A hidden rule labels the rows of this table. It goes by one to three of the table's principal directions, not those with the most spread.
 2.25 -2.37 -0.64  1.19 -1.26  2.21  0.73  0.56 -0.77  3.07  3.50 -1.39 -0.15  5.12  2.61  0.67 -0.80  2.40 -0.46  1.83  1.98 -0.87 -4.10 -1.37  3.09 -4.41  2.25 -0.61  0.38 -0.66 -0.89 -3.12 q690
 2.45 -0.51  1.90  0.62 -2.65  1.54 -0.16  1.23 -0.78  1.33  2.18 -0.20 -0.40  1.89  1.95  1.43  0.69  2.65 -1.25  1.94  1.63 -0.59 -3.61  0.64  3.83 -1.36  1.44  1.69 -0.40 -0.71 -1.26 -2.90 q799
-2.25  0.54 -0.95  0.31 -0.04 -1.15 -0.13 -0.60  0.49 -1.19 -0.36  0.99  1.47 -1.46 -1.23 -0.84  0.68 -1.23 -0.22 -1.58 -1.26  0.91  2.03  0.37 -1.11  2.87 -1.01 -0.32 -0.78 -0.08 -0.53  2.47 q142
 0.26 -1.05 -1.11  0.67 -0.13  0.60  0.86 -1.14  0.48  1.49  1.78 -1.45  0.03  3.14  0.88  0.40 -0.26  0.35  0.58 -0.02  0.71  0.61 -1.22 -0.76  0.97 -2.21  1.18 -1.41  0.96  0.70 -0.01 -0.97 q142
 0.17 -0.55 -1.25  0.62 -0.07  0.62  0.41 -0.28 -0.04  1.15 -0.20 -0.16 -0.33  1.23  0.94  1.10 -0.28  0.11  0.32 -0.21  0.33  0.72 -0.55 -0.59 -0.40 -0.07 -0.01  0.03  1.07  0.00 -0.05  0.06 q804
 0.13 -0.95 -0.89  1.22  0.24  0.46 -0.60  1.85 -0.56  0.47  0.53  1.20 -0.07  0.07  0.58 -0.60 -0.28 -0.09 -0.93  0.74 -0.45 -1.27  0.11 -0.85  0.18 -0.57  0.36  0.66 -0.88 -0.76 -1.27  0.05 q701
-1.71  0.34 -0.58  0.09 -0.66 -0.97 -0.63  1.54  0.13 -1.97 -0.83  2.08  1.00 -2.18 -1.60 -0.94  0.92 -0.05 -1.67 -0.58 -1.32  0.05  1.33  0.83 -0.85  2.54 -0.43  1.07 -2.00 -1.01 -1.38  2.28 q690
 3.38  0.66  4.40  0.72 -3.12  1.60 -1.76  4.02 -2.48 -0.14  0.18  1.85 -1.79 -1.85  2.15  0.65  0.60  2.20 -2.36  2.44  1.95 -1.92 -2.63  0.91  3.40  1.19 -0.30  4.60 -1.77 -2.29 -1.40 -2.03 q701
-0.59  1.40  0.93 -0.59 -0.33 -0.07 -0.45  0.54 -0.45 -1.67 -1.57  0.87 -0.10 -1.89 -1.16 -0.49  0.85 -0.25 -1.00 -0.91  0.18  0.51  0.87  1.08 -0.82  2.43 -1.41  0.54 -0.20  0.22  0.63  1.52 q690
-0.47  0.07 -0.10 -0.15 -0.05  0.00 -0.66  1.34 -0.73 -0.91 -1.47  1.09 -0.32 -1.20 -0.47 -0.73 -0.20 -0.07 -0.70 -0.35  0.16 -0.21  0.50 -0.06 -1.34  1.20 -0.87  0.93 -0.78 -0.83 -0.04  1.40 q511
 2.33  1.80  5.11 -0.66 -1.48 -0.08 -0.81  1.58 -1.42 -1.59 -0.35  0.43 -1.44 -3.23  0.41 -0.55  0.00  0.51 -0.55  1.36  1.34 -1.15 -0.31  0.87  1.86  1.35 -0.89  2.61 -1.50 -1.72  0.53 -0.99 q142
-0.94 -0.71 -1.52 -0.47 -0.19 -0.45 -0.23 -0.14  0.90  0.08 -0.03  0.12  0.81  0.88 -0.62  0.53  0.60  0.68 -0.13 -0.10 -0.95  0.07 -0.51  0.67 -0.15 -0.61  1.05 -0.23 -0.21  0.71 -0.92 -0.28 q690
-0.62  0.39  0.00 -0.79  0.27 -0.85  0.16 -0.96  0.88 -0.62  0.02 -0.45  0.57 -0.28 -0.96 -0.03  0.41 -0.26  0.39 -0.34 -0.77  0.18  0.54  0.70 -0.07 -0.05  0.35 -0.75  0.01  0.76  0.22 -0.07 q799
-0.33 -0.59 -0.90  0.22 -0.85  0.23 -0.28  1.00 -0.21 -0.10 -0.09  0.63  0.15  0.71  0.01  0.06  0.24  0.65 -0.93 -0.19  0.06  0.04 -0.66  0.13  0.00  0.23  0.30  0.49 -0.46 -0.45 -0.81  0.53 q799
-2.80 -0.25 -2.39 -0.93  1.33 -0.62 -0.39 -1.34  0.66 -0.57 -1.15 -0.16  1.45  0.53 -1.87 -1.17  0.39 -0.79  0.41 -1.96 -0.78  0.70  1.16  0.37 -2.47  0.44 -0.58 -2.06  0.31  1.90  0.58  1.68 q142
-1.72 -0.75 -3.58  0.16  0.58  1.15 -1.22  2.24 -0.64 -0.11 -3.45  2.40 -0.19 -0.13 -0.82  0.57  0.68  0.61 -1.84 -0.98 -0.34  0.51 -0.08  0.30 -3.39  1.59 -1.04  1.06  0.46  0.71 -0.67  2.19 q690
-1.63 -1.54 -3.39  1.13  0.91  0.16 -0.13  0.36  0.34  0.92  1.17  0.66  1.46  1.82 -0.12 -0.79  0.03 -0.64 -0.62 -0.57 -1.41 -0.64  0.55 -0.84 -0.49 -0.85  0.66 -1.54 -0.15  0.58 -1.29  0.79 q511
 0.87 -0.48  0.87 -0.09  0.02 -0.28  0.26  0.05  0.21  0.14  1.62 -0.86 -0.14  0.74  0.25 -0.64 -0.53  0.23  0.29  0.97  0.07 -1.01 -0.47 -0.38  1.39 -2.19  1.24 -0.47 -0.66 -0.39 -0.16 -1.36 q804
-0.69  1.36  0.55 -1.66  0.81 -0.97 -0.39 -0.14  0.25 -1.79 -2.37  0.40 -0.15 -2.47 -1.65 -0.21  0.31 -0.73  0.11 -0.78 -0.83  0.01  1.54  1.11 -1.76  1.58 -1.03  0.04  0.13  0.56  1.12  1.06 q799
 0.10 -1.38 -1.33  0.62  0.28  0.82 -0.27 -0.22  0.06  1.70  1.27 -0.72  0.12  2.72  0.94  0.08 -0.16  0.36  0.30  0.27  0.36 -0.50 -1.27 -0.63  0.74 -2.37  1.07 -0.93  0.60  1.15 -0.49 -1.37 q142
 0.94 -0.31 -0.14 -0.61  0.21  0.53  0.77 -1.16  0.42  1.00  0.37 -1.63 -0.60  2.05  0.47  0.98 -0.31  0.66  0.86  0.27  0.79  0.41 -1.34 -0.07  0.42 -2.18  0.85 -1.02  1.46  0.94  0.96 -1.53 q701
 0.17 -0.34  0.51  0.81 -1.70  0.87 -0.59  1.14 -0.77  0.37  0.58  0.99  0.41  0.23  0.66  0.24  0.71  1.53 -1.24  0.56  0.90  0.18 -1.59  0.39  1.19  0.92 -0.04  1.56 -1.03 -0.78 -1.31 -0.24 q511
-0.31 -0.58 -0.53  1.11 -0.69  0.35  0.33 -0.01 -0.32  0.65  1.31  0.28  0.80  0.80  0.65 -0.28 -0.09  0.20 -0.35 -0.09  0.27  0.33 -0.36 -0.63  0.63  0.52 -0.04 -0.03 -0.51 -0.91 -0.79  0.48 q142
 1.74 -0.26  1.28  0.82 -0.49  0.94 -0.51  1.50 -1.22  0.96  0.09  0.71 -0.94 -0.60  1.68  0.48 -0.62  0.62 -0.24  1.42  0.82 -1.00 -0.98 -0.64  0.90 -0.08 -0.25  1.87 -0.37 -1.38 -0.52 -1.09 q511
-2.22  0.02 -2.61 -1.09  1.23 -0.52  0.35 -2.08  1.10 -0.18 -1.50 -0.78  0.83  1.07 -1.49  0.20  0.34 -0.78  0.89 -2.07 -0.67  1.52  0.91  0.44 -2.50  0.34 -0.42 -2.18  1.58  2.15  1.12  1.42 q87
-0.57 -0.62 -0.98  0.46  0.69 -0.18 -0.66  1.15 -0.30  0.00 -0.36  1.13  0.28 -0.77 -0.07 -0.71 -0.39 -0.45 -0.30  0.20 -0.84 -1.00  0.78 -0.59 -0.85  0.15 -0.14  0.40 -0.85 -0.56 -0.80  0.59 q701
 1.15 -0.16  0.79  0.78 -0.42  0.17  1.01 -0.06  0.09  0.49  1.79 -0.46 -0.10  0.49  0.74  0.17 -0.37  0.35 -0.02  1.02  0.28 -0.02 -0.46 -0.65  1.54 -0.94  0.75  0.02 -0.29 -1.12 -0.30 -0.79 q804
-0.19 -0.24 -0.68  0.77 -0.54  0.01  1.22 -1.47  0.72  0.74  1.26 -0.88  0.36  1.52  0.44  0.76  0.08  0.05  0.53 -0.38  0.27  1.52 -0.31 -0.39  0.61 -0.09  0.48 -0.73  0.66 -0.02 -0.12  0.17 q87
 0.86 -0.54 -0.38  1.04  0.26  1.31 -0.63  1.84 -1.50  0.98  0.01  1.09 -0.38  0.08  1.29 -0.31 -0.58 -0.12 -0.92  0.57  0.35 -1.38 -0.32 -0.96  0.08  0.01 -0.66  0.67  0.02 -0.80 -0.34 -0.09 q142
-1.94 -1.71 -3.36 -0.10  1.34 -0.07 -0.88 -0.61  0.83  1.14  0.05 -0.26  1.08  2.39 -0.48 -0.41  0.15 -0.26  0.56 -0.72 -1.05 -0.51 -0.11 -0.22 -1.20 -2.05  1.01 -1.75  0.45  2.31 -0.72 -0.32 q701
-1.99 -1.04 -2.43  0.69  0.63 -0.76 -0.18 -0.58  1.13  0.31  1.67  0.18  1.87  1.30 -0.74 -0.92  0.60 -0.75 -0.13 -0.62 -1.81 -0.41  0.88 -0.12  0.22 -0.79  1.10 -1.69 -0.61  1.14 -1.42  0.38 q511
 2.78  0.09  2.05  2.05 -2.10  0.64  0.96  1.53 -0.81  0.67  2.43  0.26 -1.21  0.15  2.45  0.96 -0.43  0.27 -0.92  1.54  0.73 -0.40 -0.85 -0.94  3.32  0.23  0.60  1.87 -0.50 -2.83 -1.09 -0.81 q804
-0.58 -0.28 -0.66  1.24 -0.53  0.30 -0.40  1.74 -0.57 -0.47  0.22  1.55  0.25 -0.52 -0.09 -0.82  0.35 -0.05 -1.60 -0.08 -0.23 -0.20  0.45 -0.27 -0.03  1.18 -0.30  0.84 -1.17 -0.96 -1.22  1.40 q511
 1.04  0.41  1.66 -0.43 -0.45  0.44 -0.54  0.43 -0.33  0.12  0.61 -0.05  0.02 -0.30  0.24  0.14  0.55  0.81 -0.45  1.01  0.29 -1.01 -1.03  0.84  1.63 -0.59  0.33  0.47 -0.24  0.47 -0.08 -1.76 q511
-1.13  0.80 -0.19 -0.50  0.02 -0.25  0.17 -0.84  0.04 -0.85 -1.16  0.09  0.40 -0.72 -0.93 -0.22  0.37 -0.43  0.05 -1.32  0.17  1.25  0.77  0.49 -1.31  1.90 -1.17 -0.40  0.35  0.37  0.79  1.57 q142
 0.02  0.39  0.45 -0.51  0.51  0.16 -0.09 -1.40  0.74  0.45 -0.09 -1.06 -0.24  0.58 -0.25  0.65  0.69  0.20  0.84  0.07  0.34  0.56 -0.48  0.73  0.28 -1.04  0.37 -0.61  1.09  2.19  0.65 -1.38 q87
 1.56 -0.62  1.08  2.33 -2.36  1.11 -0.07  2.47 -1.42  0.65  2.17  1.29 -0.37  0.44  2.06 -0.02 -0.04  0.90 -1.85  1.20  1.00 -0.62 -1.33 -0.84  2.68  0.72  0.26  2.17 -1.52 -2.69 -1.95 -0.11 q690
 1.31  0.03  1.33  0.65 -1.58  0.32  0.22  0.46 -0.23  0.61  1.75  0.24  0.37  0.09  1.16  0.90  0.39  1.05 -0.61  1.19  0.12 -0.37 -1.28  0.32  2.55  0.21  0.66  1.12 -0.62 -1.14 -1.10 -1.35 q799
-0.09 -0.41 -1.17  0.49  0.75 -0.02  0.61 -0.62  0.70  0.65  0.51 -0.44 -0.04  0.88  0.15  0.42 -0.16 -0.44  0.45  0.05 -0.55  0.26  0.35 -0.53 -0.11 -1.01  0.60 -0.82  0.73  0.53 -0.07 -0.20 q799
 1.10 -0.84  0.24  0.64 -0.48  0.86 -0.63  1.90 -0.79  0.59 -0.08  0.69 -1.01  0.30  0.98  0.20 -0.38  1.04 -0.68  1.25  0.76 -0.83 -1.25 -0.51  0.43 -1.04  0.49  1.56 -0.63 -0.89 -0.86 -0.81 q142
 1.98  0.45  0.89  1.33 -0.67 -0.15  2.22 -0.17  0.19  0.21  1.91 -0.64 -0.92  0.14  1.36  0.93 -0.91 -0.81  0.07  0.62 -0.06  0.51  0.60 -1.24  1.73  0.07  0.43  0.02  0.55 -2.36  0.21  0.20 q701
-0.30 -0.31 -1.16 -1.08  1.29 -0.23  0.78 -1.85  1.33  0.42 -0.37 -1.76 -0.36  1.69 -0.73  0.63 -0.15  0.05  1.35 -0.27 -0.02  0.84 -0.25  0.08 -0.95 -2.40  1.00 -1.81  1.54  1.92  1.16 -0.86 q799
-0.81  1.37  0.08 -0.40 -0.18 -1.50  2.50 -2.61  1.50 -1.47 -0.20 -1.17  0.16 -0.81 -1.27  0.62 -0.10 -1.01  1.03 -1.48 -0.31  3.05  1.82  0.04 -1.02  1.97 -0.50 -1.13  0.75 -0.87  1.34  2.34 q701
-0.52  0.16 -0.66 -1.86  1.73 -0.16  0.09 -1.89  0.86  0.27 -1.45 -1.31  0.09  0.47 -1.05  0.50 -0.05  0.14  1.48 -0.32 -0.13  0.37 -0.15  0.61 -1.64 -1.51  0.09 -1.56  1.51  2.24  1.59 -0.99 q701
-0.71  0.03 -1.01 -0.59  0.79  0.03 -0.44  0.65  0.04 -0.71 -1.64  0.50 -0.34 -0.39 -1.02 -0.30  0.18 -0.12 -0.48 -0.48 -0.27 -0.03  0.49  0.31 -1.66  0.02 -0.29 -0.15  0.21  0.75  0.38  0.82 q799
-1.87 -0.29 -1.44 -1.66  1.56 -0.35 -2.51  0.56  0.12 -0.42 -1.85  0.88  1.08 -0.55 -1.57 -0.95  0.96 -0.32 -0.22 -0.65 -1.59 -2.00  0.50  1.46 -1.53 -0.47 -0.12 -0.72 -0.16  2.98 -0.22 -0.53 q701
-0.02  0.14  0.62 -1.13  0.17  0.14 -0.58  0.14 -0.46 -0.43 -0.67 -0.23  0.01 -0.10 -0.53 -0.66 -0.05  0.42 -0.03 -0.10  0.53 -0.52 -0.47  0.47 -0.41 -0.42 -0.28 -0.27 -0.16  0.44  0.69 -0.32 q690
-1.10 -0.27 -0.53 -0.10  0.66 -0.98 -0.19 -0.80  0.70 -0.07  0.64 -0.03  1.17 -0.37 -0.58 -0.69  0.01 -0.65  0.67 -0.17 -1.18 -0.39  0.94 -0.03 -0.14 -0.15  0.32 -0.76 -0.68  0.35 -0.50  0.04 q511
-2.90  1.02 -1.57  0.18  0.86 -0.33 -1.39  1.36 -0.95 -2.11 -3.31  2.66  0.60 -3.10 -1.88 -1.76  0.65 -1.87 -1.42 -2.46 -0.91  0.46  3.03  0.35 -3.68  4.68 -2.98  0.47 -0.60  0.16  0.18  4.41 q799
-0.76 -0.48 -0.83 -0.17  0.87  0.53 -0.92 -0.21 -0.43  0.69 -0.45  0.03  0.47  0.61 -0.02 -0.64 -0.02 -0.13  0.28 -0.39  0.21 -0.50 -0.19 -0.11 -0.83 -0.42 -0.47 -0.69  0.32  1.28  0.23 -0.23 q799
 3.19  0.22  1.75  0.87  0.37  0.76  0.92  1.36 -0.98  0.85  0.55  0.01 -1.90 -0.94  1.97  0.83 -1.58 -0.27  0.12  2.00  0.43 -1.28 -0.08 -1.50  1.14 -1.01  0.00  1.22  0.44 -2.33  0.49 -1.27 q799
-1.07 -0.58 -0.54  0.85 -1.31 -0.07 -0.45  0.13 -0.02  0.01  1.69  0.22  1.16  1.35  0.07 -0.89  0.74  0.08 -0.78 -0.72  0.01  0.06 -0.34  0.16  1.29  0.43  0.41 -0.34 -1.02  0.11 -1.27  0.52 q799
 2.81  1.52  5.23  0.60 -2.55 -0.67  1.21 -1.15  0.05 -0.22  3.08 -1.51 -0.74 -0.97  1.68  0.68 -0.05  0.25  0.87  1.42  1.28  0.43 -0.69  0.24  4.47  0.51  0.53  1.38 -0.78 -2.02  0.06 -1.93 q799
 1.94 -1.38  0.06  1.08 -0.58  1.68 -0.88  3.36 -1.49  0.97  0.42  1.02 -1.50  1.07  1.56 -0.08 -0.60  1.39 -1.63  1.87  1.07 -1.90 -1.94 -0.91  1.09 -2.13  0.90  1.72 -0.77 -1.26 -1.18 -1.33 q142
-1.04  0.44 -0.45 -0.32  0.47 -0.20 -0.46  0.22 -0.23 -0.72 -1.76  0.95  0.24 -1.56 -0.82 -0.25  0.17 -0.32 -0.19 -0.69 -0.28  0.42  0.92  0.30 -1.80  1.80 -1.19  0.49 -0.16  0.03  0.22  1.42 q511
 0.85  0.58  1.16  0.89 -2.91 -0.72  0.90  1.24  0.25 -1.09  1.63  1.09  0.37 -0.93  0.42  1.07  0.86  0.71 -1.71  0.52 -0.76  0.45 -0.24  0.76  2.62  2.23  0.74  1.87 -1.48 -2.73 -1.84  0.68 q690
 0.35 -0.61 -0.08  0.26 -0.92 -0.16  0.70 -0.53  0.53  0.63  2.60 -0.65  1.19  1.64  0.41  0.15  0.21  0.74 -0.21  0.61 -0.40 -0.36 -1.05  0.07  2.23 -1.24  1.44 -0.81 -0.51 -0.43 -0.93 -1.19 q701
 0.22  0.86  1.05 -0.65  0.46 -0.64  0.11 -0.20  0.10 -0.87 -0.79  0.03 -0.29 -1.71 -0.55 -0.11 -0.18 -0.54  0.36  0.06 -0.35 -0.09  0.99  0.25 -0.49  0.69 -0.50  0.22 -0.08 -0.25  0.68  0.27 q701
-1.61 -0.65 -1.68 -0.59  0.51 -1.47  1.10 -2.64  1.70  0.18  1.06 -1.41  1.55  1.38 -0.87 -0.06 -0.31 -0.47  1.63 -0.90 -1.12  1.04  0.60 -0.19 -0.53 -0.87  0.98 -2.11  0.14  0.48  0.03  0.35 q701
-0.68 -0.97 -1.06  0.79 -0.19  1.71 -2.48  3.55 -2.48  0.01 -1.52  2.36 -0.26 -0.04  0.36 -1.87  0.01  0.33 -2.23 -0.41  1.04 -1.72 -0.59 -0.43 -1.30  0.96 -1.43  1.35 -1.14 -0.24 -0.86  1.29 q799
 1.93  1.33  3.43 -0.42 -0.46 -0.22  0.06 -1.19  0.10  0.26  0.77 -1.23 -0.82 -1.02  0.99  0.89  0.15 -0.16  1.26  0.96  0.59 -0.29 -0.33  0.65  2.23 -0.17  0.01  0.60  0.61  0.46  0.84 -2.28 q142
 0.05  0.89  0.18 -0.58  1.06 -0.91  1.33 -0.75  0.60 -1.18 -1.50 -0.42 -0.98 -1.60 -0.90  0.14 -0.87 -0.99  0.86 -0.40 -0.23  1.17  1.73 -0.51 -1.94  0.62 -0.61 -0.26  0.54 -0.87  1.42  1.51 q142
Which label does each new row get?
 0.74  0.38  1.00  0.04 -0.41  0.21  0.84 -1.20  0.33  0.51  1.19 -0.98  0.16  0.62  0.38  0.61  0.18  0.47  0.43  0.40  0.56  0.65 -0.73  0.17  1.32 -0.46  0.35 -0.45  0.51  0.18  0.40 -1.04 >> q690
-1.11  0.40 -0.01 -0.36  0.01  0.05 -0.73 -0.11 -0.55 -0.61 -0.92  0.39  0.51 -0.55 -0.64 -0.92  0.32 -0.33 -0.21 -1.12  0.36  0.25  0.46  0.37 -0.99  1.47 -1.19 -0.21 -0.16  0.53  0.44  1.14 >> q799
-0.57 -0.40 -1.18  1.26 -0.81 -0.93  1.33 -0.67  1.13  0.02  1.53 -0.04  0.54  0.66  0.19  0.58  0.02 -0.49  0.10 -0.33 -0.98  1.20  0.73 -0.58  0.67  0.55  0.91 -0.17 -0.35 -1.18 -1.19  1.10 >> q142
-0.12 -1.41 -1.17  0.58 -0.45  1.18 -1.75  2.04 -0.73  1.07  0.60  1.11  0.50  1.54  0.59 -0.28  0.72  1.24 -1.47  0.76 -0.01 -1.76 -1.73  0.31  0.99 -1.38  0.88  0.61 -0.74  0.91 -1.73 -1.35 >> q701
 1.61 -0.86 -0.62  1.08  0.30  0.55  1.60 -0.14  0.12  1.31  1.82 -1.12 -0.89  2.11  1.43  0.53 -1.27 -0.26  0.40  0.78  0.34 -0.11 -0.43 -1.70  1.01 -2.35  1.11 -0.92  0.93 -1.05  0.22 -0.74 >> q804
 0.57 -0.71  0.08  1.31 -1.76 -0.52  1.14 -0.38  0.53  0.68  2.97 -0.40  0.75  1.33  1.22  0.55 -0.17  0.29  0.01  0.53 -0.34  0.31 -0.62 -0.61  2.53 -0.22  1.37  0.17 -0.86 -1.87 -1.55 -0.37 >> q701
-1.85 -0.91 -1.95  0.55  0.98 -0.33 -1.49  1.92 -0.42 -0.61 -0.68  1.97  0.86 -0.97 -0.92 -1.88  0.02 -0.80 -1.08 -0.42 -1.37 -1.46  1.43 -0.40 -1.59  0.54 -0.33  0.18 -1.62 -0.10 -1.36  1.61 >> q804
-2.79 -0.33 -3.21 -0.64  2.81 -0.98  0.00 -1.51  1.21 -0.30 -1.13 -0.03  1.42 -0.04 -1.99 -1.12 -0.04 -1.74  0.86 -1.56 -1.97  0.17  2.37 -0.23 -3.02 -0.25 -0.35 -2.64  0.69  2.09  0.60  1.59 >> q511
 3.08  0.19  2.18  0.48 -0.35  0.58  1.74 -0.86  0.20  1.30  1.74 -1.85 -1.68  1.00  1.86  1.59 -0.96  0.58  1.15  1.83  1.27  0.29 -1.34 -0.89  2.26 -2.30  1.08  0.25  1.15 -0.98  0.82 -2.45 >> q701
-2.46 -0.10 -2.16 -1.02  1.48 -1.56  1.65 -4.77  2.35  0.31  1.19 -2.68  2.02  2.26 -1.50 -0.26  0.00 -1.40  2.57 -2.09 -1.07  1.98  1.29 -0.01 -1.02 -1.05  0.59 -4.20  1.56  2.41  1.37  0.54 >> q799
 0.54 -0.21  0.84  0.21 -1.44  0.13 -0.65  1.65 -0.66 -0.35  0.31  0.99  0.02 -0.50  0.38 -0.06  0.26  1.04 -1.12  0.72  0.21 -0.68 -0.93  0.37  1.08  0.57  0.28  1.62 -1.40 -1.33 -1.18 -0.20 >> q799
 0.93  2.24  3.30 -1.25  0.61 -0.78 -0.27  0.35 -0.95 -1.96 -3.10  0.67 -1.54 -4.82 -0.55 -0.24 -0.82 -0.99  0.78  0.08  0.46  0.05  1.92  0.27 -1.85  2.90 -2.45  1.94 -0.27 -1.51  1.88  1.17 >> q87
 1.29  0.27  2.27  0.82 -2.15  1.30 -1.26  2.29 -1.87  0.01  0.01  1.37 -0.65 -0.82  1.29 -0.05  0.52  1.38 -1.62  0.85  1.72 -0.58 -1.67  0.41  1.63  1.59 -0.79  2.72 -1.21 -1.35 -0.92 -0.40 >> q142
-2.87  0.64 -2.66 -1.49  0.79 -2.17  2.20 -3.47  2.59 -1.51 -1.39 -1.04  1.46 -0.14 -2.70  0.81  0.32 -0.82  1.39 -2.37 -1.66  3.40  2.03  0.66 -2.99  1.66 -0.08 -2.29  1.03  0.59  1.09  2.87 >> q690
-1.65 -0.04 -1.01  0.44  0.92 -0.92 -0.46  0.27  0.48 -0.91 -0.12  0.89  0.74 -1.15 -1.13 -1.36  0.22 -1.29 -0.23 -0.65 -1.39 -0.31  2.00 -0.15 -1.01  0.75 -0.20 -0.45 -0.96  0.31 -0.65  1.47 >> q511
-0.13 -0.38 -0.99  0.66 -0.42  0.92 -0.44  1.21 -0.96  0.46 -0.30  1.10  0.28  0.33  0.58  0.04  0.09  0.25 -1.09 -0.27  0.16 -0.28 -0.42 -0.25 -0.24  1.02 -0.65  0.51  0.03 -0.50 -0.52  0.69 >> q690
 0.58 -1.23 -1.56 -0.06  0.80  0.92 -0.03  0.20  0.08  1.52  0.41 -0.56 -0.21  2.24  0.65  0.58 -0.37  0.65  0.11  0.69  0.02 -0.87 -1.33 -0.47  0.13 -2.74  1.12 -0.86  0.98  0.97 -0.08 -1.62 >> q799
 2.27  1.74  2.94 -0.06  0.75  0.05  0.82 -0.05 -0.38 -0.48 -0.53 -0.43 -1.83 -2.43  0.55  0.45 -0.69 -0.95  0.61  1.00  0.47 -0.18  1.10 -0.33  0.41  0.38 -0.88  0.74  0.82 -0.79  1.64 -0.60 >> q87
 2.68 -0.85  1.21  1.88 -0.95  1.18  0.70  1.46 -0.80  1.39  2.22 -0.33 -1.61  1.41  2.35  0.42 -0.97  0.65 -0.40  1.89  1.34 -0.72 -1.45 -1.56  2.45 -2.07  1.13  1.13 -0.22 -1.88 -0.74 -1.57 >> q511
-1.37 -0.53 -1.66 -0.66  1.29 -0.69  0.38 -1.14  0.73 -0.28 -0.58 -0.71  0.36  0.70 -1.07 -0.77 -0.62 -0.66  0.98 -0.95 -0.39  0.53  0.88 -0.52 -1.94 -0.88  0.12 -1.61  0.27  0.61  0.69  0.98 >> q511
-1.85 -0.04 -2.95 -0.70  1.93 -0.85  0.92 -1.58  0.96 -0.38 -2.39 -0.36 -0.05 -0.01 -1.23  0.31 -0.75 -1.56  1.30 -1.94 -0.99  1.60  2.06 -0.66 -3.80  0.76 -0.87 -1.61  1.60  0.63  1.36  2.49 >> q799
 0.19 -1.38 -2.09  1.54 -0.34  0.96  1.04 -1.11  0.61  2.26  2.49 -1.19  0.41  3.90  1.47  1.00  0.03  0.26  0.28 -0.06  0.29  0.72 -1.36 -0.93  1.53 -2.03  1.40 -1.51  1.36  0.82 -0.68 -1.02 >> q142
 1.10 -0.81 -0.60  0.96 -0.41  1.38 -0.31  1.08 -0.65  1.41  0.86  0.07 -0.57  1.92  1.43  0.62  0.07  0.55 -0.75  0.61  0.61 -0.74 -1.44 -0.41  1.24 -1.33  0.60  0.21  0.67  0.34 -0.58 -1.19 >> q87
 0.86  0.21  1.63  0.61 -0.75  0.58 -0.26  0.34 -0.81  0.30  0.72 -0.08 -0.45 -0.08  0.87 -0.32 -0.07  0.27 -0.10  0.45  1.18 -0.15 -0.64 -0.21  1.16  0.17 -0.34  0.75 -0.37 -0.47  0.00 -0.54 >> q799
 0.90 -1.50 -0.84  2.50 -1.42  0.86 -0.29  2.42 -1.01  1.33  2.24  1.45  0.15  1.14  2.11  0.02 -0.33  0.29 -1.51  1.03 -0.23 -1.33 -0.81 -1.32  2.07 -0.11  0.76  1.41 -1.24 -2.18 -2.47 -0.12 >> q804
-0.15  0.26  0.30 -0.74  0.23  0.23 -0.80  0.49 -0.28 -0.42 -0.47  0.16  0.11 -0.18 -0.58 -0.52  0.48  0.21 -0.53 -0.04  0.02 -0.77 -0.22  0.74 -0.02 -0.26 -0.11 -0.22 -0.07  0.99  0.26 -0.43 >> q87
 0.72 -0.18  0.71  0.18 -0.43  0.50 -0.17  0.19 -0.31  0.57  0.92 -0.24  0.02  0.62  0.62  0.06  0.09  0.55 -0.19  0.62  0.49 -0.51 -0.95  0.06  1.25 -0.75  0.36  0.13 -0.10  0.07 -0.22 -1.14 >> q690
 1.25 -1.46 -0.47  0.89 -1.60  0.61  0.65  1.05 -0.19  1.25  1.50  0.12 -0.13  1.77  1.50  1.14 -0.55  1.83 -0.54  1.38  0.57 -0.02 -2.21 -0.73  1.50 -1.28  1.47  1.21 -0.71 -2.11 -1.52 -0.99 >> q690
-3.04  0.83 -2.04 -1.38  2.35 -1.31  0.13 -2.17  1.31 -1.48 -2.44 -0.35  0.82 -1.07 -2.73 -0.97  0.36 -1.83  1.07 -2.38 -1.24  1.49  2.77  0.52 -3.75  1.22 -1.21 -2.28  0.99  2.35  1.63  2.50 >> q690
-1.16 -1.46 -2.36 -1.99  2.43  0.75 -1.29 -1.53  0.57  1.67 -0.71 -1.68  0.73  3.17 -0.83 -0.37  0.08  0.69  1.35 -0.24  0.04 -1.15 -1.57  0.50 -1.41 -4.29  1.04 -2.87  1.67  4.34  1.08 -2.54 >> q690
